128 stands for zero in the data rows.
Here are some points, each followed by its number:
[209  89 178 118 152 186 121 184 148 161 138 109 111 161 182 109 114  78 142 141 128 104  81 134] 0
[ 80 125 142 156 126 109 175 152 124 140 161 115 150 141 155 105 169 102  91 119  92 103 118 160] 1
[ 30 150 126 173 191 249  41 176  74 132 123 152 154  28  60 144  58 159 125 169 191 160  24 171] 2
[152 110 138 100 144 127 134 155 190 109 143 137 133 131 178 117 136 126 144 106 111 180 153 181] 3
[157 131  97 135 102 101 177  76 140 141 162  92 165 115 166 133 112 112 180 101 144 146  99 131] 4
[134 153 159  94  78  65 123  89 155  95 182 156  97 141 166  88 147 117  89 102 130 170 165 146] 5
[ 93 156  89 136 130 105  92 110 134 163 134 149 161 103  80 179 126 104 119  86 170 152 160 116] 6
[ 89 127 166 132 110 104 143 126 109 171 183 103 168 153 148 152 157 128  74 110 120 126 124 154] 7
[ 99 139 133 132 123 102 127 137 122 155 104 130 157 112 103 115 130 151 108 152 120 143 126 150] 8
[ 79 126  21 147 105  81 113  73 119 131 129 127 121  81  64 134  96  80 148  61 107  61 149  83] 9
[141 123 108 133 141 117 113 122 140 151  94 127 134 114  91 128 116 130 148 110 127 124 138 113] 10
[ 83 117  82 117 105 128 108 133 116 154 117 109 174 102  72 158 105 162 103 126 133  89  71 118] 11
[153 135 175 100 143 132 124 165 147 100 130 115 115 151 177  75 158 115 107 105 103 158 139 171] 12
[ 96 106 149 164 153 133 160 173 125 168  65 101 132 169  92  90 162 126 137 128 102 108 149 125] 13
[ 59 146 123  89 158 141 149 133 148 178  89 151 159 155  99 122 180 125  72  86 111 106 121 147] 14
[138 168  82 105 142 145 127 162 130 114  81 139 116 155  94 108 185  93 109  87 122  75 123  95] 15
[155 223 105  79 143 111 112  66 102  84  94 196  38 116  84  58 139  94 115 118 143 125 138 134] 16
[140  59  87 154 125  84 148  99 119  98 200  97 139 132 186 161 146 100 191  30 118 135 203 117] 17
[154  89  97 165 155 111 131 130 168 173  69  92 131 103  68 122  98 116 178  78 119  98 129 101] 18
[165 181  94  89 133 156 102 168 109  98  85 141 116 169 104 119 191 116 105 105 147  90 112  87] 19
[135 157 101 110 135 138 111 153 112 113 103 141 124 145 108 119 168 117 111 106 130 101 125 109] 20
[102 112 148 160 170 179 116 149  98 129  97  98 103 147  70 134 128 142 125 108 122  86 119 109] 21
Which five points above are nearest to each new point by angle? Their numbers follow each, nearest first.
[ 12 167 128 141  88  35 143 152 128 246  52 111 255  48  60 122 115 207  60 222 100 196 103 209] : 8 11 14 7 2
[ 62 150 137 129 123  82 144 154 121 180  86 121 185 106  92  98 150 157  80 151 110 159 124 183] : 8 14 1 7 13
[216 151 179 140   2  76  87 127 130 115 185  33 163  80 195  96  20 159 169 214 146 247  83 154] : 4 5 3 0 12
[175  97 140 103 144 123 118 153 202 105 144 151 154 112 179 145 117 175 157 144 125 209 149 181] : 3 12 5 0 17
[126 117 146 139 148 131 139 153 134 129 109 125 137 128 125 121 150 166 114 134 100 123 126 134] : 13 8 21 14 1
[ 89 198 114 255  44  92 211  15  37  47 255 106 110  56 198 156 102  78 171 155 204 144  77  80] : 4 17 9 5 7
[ 70 160  74 129 142  67  48 106 130 185 121 199 152 103  29 203 136 105 106  82 187 169 223 113] : 6 10 9 8 14
[132 147 138 132 137 169 155 133 131 115 136 127 112 146 155 135 145 112 126 131 128 123 117 120] : 0 12 19 15 1
[124 149 150  81  63  47 109  71 150  91 193 171  97 143 159  89 139 127  75 107 129 166 163 137] : 5 16 12 3 7
[157 102 122  95 130 117 128 152 187 104 142 133 144 123 183 124 127 128 152 113 116 180 149 171] : 3 12 5 17 4
[193  97 148 122 127 142 124 155 148 147 129 120 109 142 147 120 106 106 146 150 122 110 104 126] : 0 12 3 18 4
[195 152 144 141   9 100 123 104 145 120 185  45 153  80 191 112  32 152 167 200 134 200  59 133] : 4 5 0 3 8
[ 76 123  89 127 121 115  86 125 125 195 131 157 181 114  74 203 124 129 114 103 170 146 154 115] : 6 11 10 9 8
[145 158  87 162 144  95 105 138  91  98  82 138 143  72  95 117 141 134 140 132 147 119 139  96] : 10 20 9 16 19
[139 180 110  86 154 123 109  86 112  95 107 194  64 124  97  85 143 111 118 111 136 126 149 134] : 16 20 19 15 5
[168 121 163 108 160 122 128 180 201 104 137 125 149 111 166 109 127 153 146 129 126 224 135 231] : 3 12 5 0 8
[148 188 197 109 180 255 105 179  78  68 255 185  85 109 199 255 117 164  42 234 162 150  37 202] : 2 0 7 12 3
[ 87 112 144 200 169 174 105 149  60 145  82  69  98 140  28 141 112 137 137 113 131  63 115  91] : 21 13 18 2 11
[255  75 123 136 110 156 111 167 149 156 125 108  86 132 146 132  63  90 180 194 120  62  69  84] : 0 18 10 4 21
[ 97 137 105 125 133 110 103 128 132 152 124 152 140 121  92 158 138 117 115 105 150 136 161 125] : 6 9 10 14 11
[151 193 126  86 149 135 103  87 100  92 117 194  50 121 103  75 133 114 118 133 135 137 137 145] : 16 5 19 20 15
[ 53  53 193 221 203 210 102 190  49 154  69  53  87 168  21 127 122 175 113 121  83  24 115  90] : 21 13 2 18 11
[141 171 113  92 146 128 114  96 114 109 107 177  78 126 101  92 137 117 120 122 129 122 136 133] : 16 20 19 15 5
[ 78 119 147 152 114 127 124 103  91 155 160 108 137 108 127 141 103 137 122 122 126 139 130 136] : 7 2 11 8 6
[107  90 141 181 166 175 105 165  67 141  90  57 124 136  52 149 101 155 142 119 134  73  95 100] : 21 11 13 2 18
[ 88  96 130 177 184  91  37 122  47 113 101 146  68  80  17 125  90 168 110 137  82  71 192 126] : 21 9 10 2 18
[ 69 129  15 142 110  76 106  68 117 130 125 136 123  77  59 132 102  81 141  48 106  59 154  84] : 9 6 10 18 11
[165  69  70  65  89 193 162 116 146  95 232 151 221 103 255 255 122 166 162 123 240 173  51  95] : 4 17 3 0 11
[134 192 153   2   0   0 110   0 206  14 255 235  42 155 249   0 147  97  40  35 129 224 224 147] : 5 16 12 3 17
[125 148 152  90  89  81 116  92 151  98 177 162 109 137 162  99 140 125  92 109 133 170 155 147] : 5 12 3 16 7
[153  79 132  85 168 122  91 179 205 106 123 162 142 112 154 112 114 148 147 125 104 189 157 206] : 3 12 0 5 8
[ 86 146  82 131 122 108  95 111 122 143 125 165 142  97  72 169 121 124 114 113 158 128 149 106] : 6 9 11 10 2
[142 170 148  75  59  45 109  71 170  80 178 172  90 134 162  78 137 122  78 113 125 171 165 137] : 5 16 12 3 17
[147 112 141 133 171 137 141 143 173 131 134 129 150 115 148 137 121 139 164 124 122 184 137 190] : 3 12 4 0 17
[ 76 152 135 128 120  90 113 138 124 173  85 138 174  90  82 111 123 173  90 172 121 160 122 160] : 8 11 2 14 6
